Where one turn sends some rows of the set: a few examples, then the rows asked
Ler: [  5   3  -4  10  -7   1   1   5   8   6 -26  -2   1  16   4  20 -14  -7
  13   8  -1  13   5 -12 -14   0   6 -28 -10 -26 -17   8 -14  -3   2 -17
  24 -10  19  -1   4   1  -7 -11  -7   4 -14]
ruvon: [  7  -9   8  21   4  -1 -19 -21  -3  -2 -10 -15  -9  10   5   7  -8  20
  11  -9   4   1  -1   6  -9  -9  22   3 -15 -18 -18   4  19  11  14 -11
  -4  -4   6  16   7  15  -8 -13   5 -17 -18]
gop: [ 14  -4   5   1  -2   0  18  -3 -10   5 -19  13 -19  24   7  -2  -2   4
  13   3  -2 -13   1  -1  11  -7   2 -28  16 -21 -14   8  17 -10 -35  -3
   7   3   0   6   4 -21  10   2  13  -1   8]
Nepo: [ 22  -3   6  10  11  -3  -3 -15   6  -9 -19 -18  -6  19   0   9  -3   9
  22   4   4  -3   7   2  -8  -8  10   0  -4 -25 -22  -2  33   9  24 -16
  -7 -15   5   9  -6   4  -9 -17   9 -13 -10]
zet: [ 14  -1   7  13   6  -4   2 -17  -4  -8  11  14 -22  32  16 -28 -11   8
   6   9  -1  -3   3   3   6  -5  20  -5   1  -2 -22   0  -6  18   1 -10
 -23  -8  12  -6   1  22 -16  11   6  -6  27]
para: [ 16  -1   4  11   7  -3   2 -10   2  -1 -12 -13  -9  16  13  13  -2  14
  29  -7   1  -7 -16  14 -14  -4  12   8 -13 -27 -26  12  16   6  15  -8
  -2 -16  -1  15   4  18 -10 -12  11  -1  -8]
tanem: [  6  -2   0  14   1  -6   3 -10  -1  13 -40 -12  12  20  -2  10  -9   4
  23   0   2 -11   5  -2   8  -6   9 -22  -1 -10 -19   1 -26  13  -8 -12
  19  -3  -3  -6   1   5 -11  -1   5  -3 -14]
balok: [  5   8   0  11   4  -9  -3 -16   7  17   1 -20 -19  32  10 -10 -11  13
   7   3  11 -17  10   8 -19 -20  10 -23  -1  12 -21   5  27   7  -7  -5
  25   9  -4  -4   3 -10  -4   0  12   0  13]
kuze: [ 12   2   5  10   4  -3   4  -4 -21  13 -13  21 -25  23   9   9  -3   9
  -2  -6   3   0   2   3  -5   7  14 -19   1 -27 -23   5   9  -1 -42  -8
   5  14  11   0   5  -7  -4   9   5   6  13]
kef: [ 16   6  -7   7   7  -9   5  -3  -7  -9 -23  14 -15  18   8   1 -11   1
   4   3   3   1  13 -11 -10   2   7 -19   6   3 -20  10 -30   3  30  21
 -14 -11   9   3   8   1  -3  -9  -5   8  12]
zete: [  7   0  -6   9   3 -13   5 -13  -1 -17   4  15 -23  25  16 -15 -17 -13
  11  10  -8   1  -1  -1   5  -5  22  -1  19  -7 -14  17   3  12   3  -3
 -14 -19  -1 -11  17  12  -2   8  14  -9  20]
gegu: [ 16  -4  12  13  -2  -5   1  -6 -19   9  -4  15 -22  25  -1   0  -6   5
   6  10  -8  -1   6   4  -1 -10   6 -36   5 -11 -24  -5   9  -2 -34  -8
   6  17  14   1   1 -20  -6 -18   0  -8   3]
Dud: [ 13   3  11  11  -7  -2   4 -12   4 -10  15  13 -29  22   4 -19 -14  -6
   2  22  -6   7  -6  -6   5 -18  16 -14   2   2 -21  11   7  -4  13  -6
 -19 -11   2  -6   0  13   1   0  -2 -11  22]
Sulif: [  6   8   2   9   2 -14   1 -10  17   8  -5 -18 -23  30  18  -5 -14   6
   2   0   2 -10   5  13 -15  -8  11 -12  -1  -1 -23  11  36   7  -5  -6
  25   3   7   3   0 -19   5  19   9  10  15]
Nezot: [ 12   1   0  12   5 -12   3  -7  -8  -8 -27   9 -13  17   7  -5 -13   6
   3  -3  -2  -5   8  -4   2   0  10 -16   5   8 -19   8 -34   8  26  24
 -16  -8   7   9   5  -1   0   1  -6   5  10]
fegag: [ 11  -1  12  18   5  12   8  -6   5   4 -37 -16  -3  16  -2  13  -6  12
   7  11   1  -2  -1  -6   5   8   6 -26 -17 -21 -26  -2 -13   2   6 -18
  15   4  15   4  -4   1   6  20  -5   0  -3]
gak: [ 17   3   0  10   7  -6   2  -5  -3 -13 -27  12 -17  15   9  -3 -11   8
  -5   6  -2   2  15 -12   1   4  10 -17   0   7 -22   7 -24   1  29  19
 -17  -9  13  10   6  -2   4   4  -6   9  10]
Fufi: [  8  10  -4   7   2 -12  -6  -6  11  12   2  -7 -20  33  26  -5 -13  13
   2   3   2  -5  15   9 -25  -9  15 -14  -8   8 -27   9  27   7 -15 -10
  26   2   9   0  11  -4 -10   0  14  16   7]

Sulif turns into Fufi
zet turns into Dud
ruvon turns into Nepo
Now these:
tanem turns into fegag
gegu turns into gop
gak turns into kef

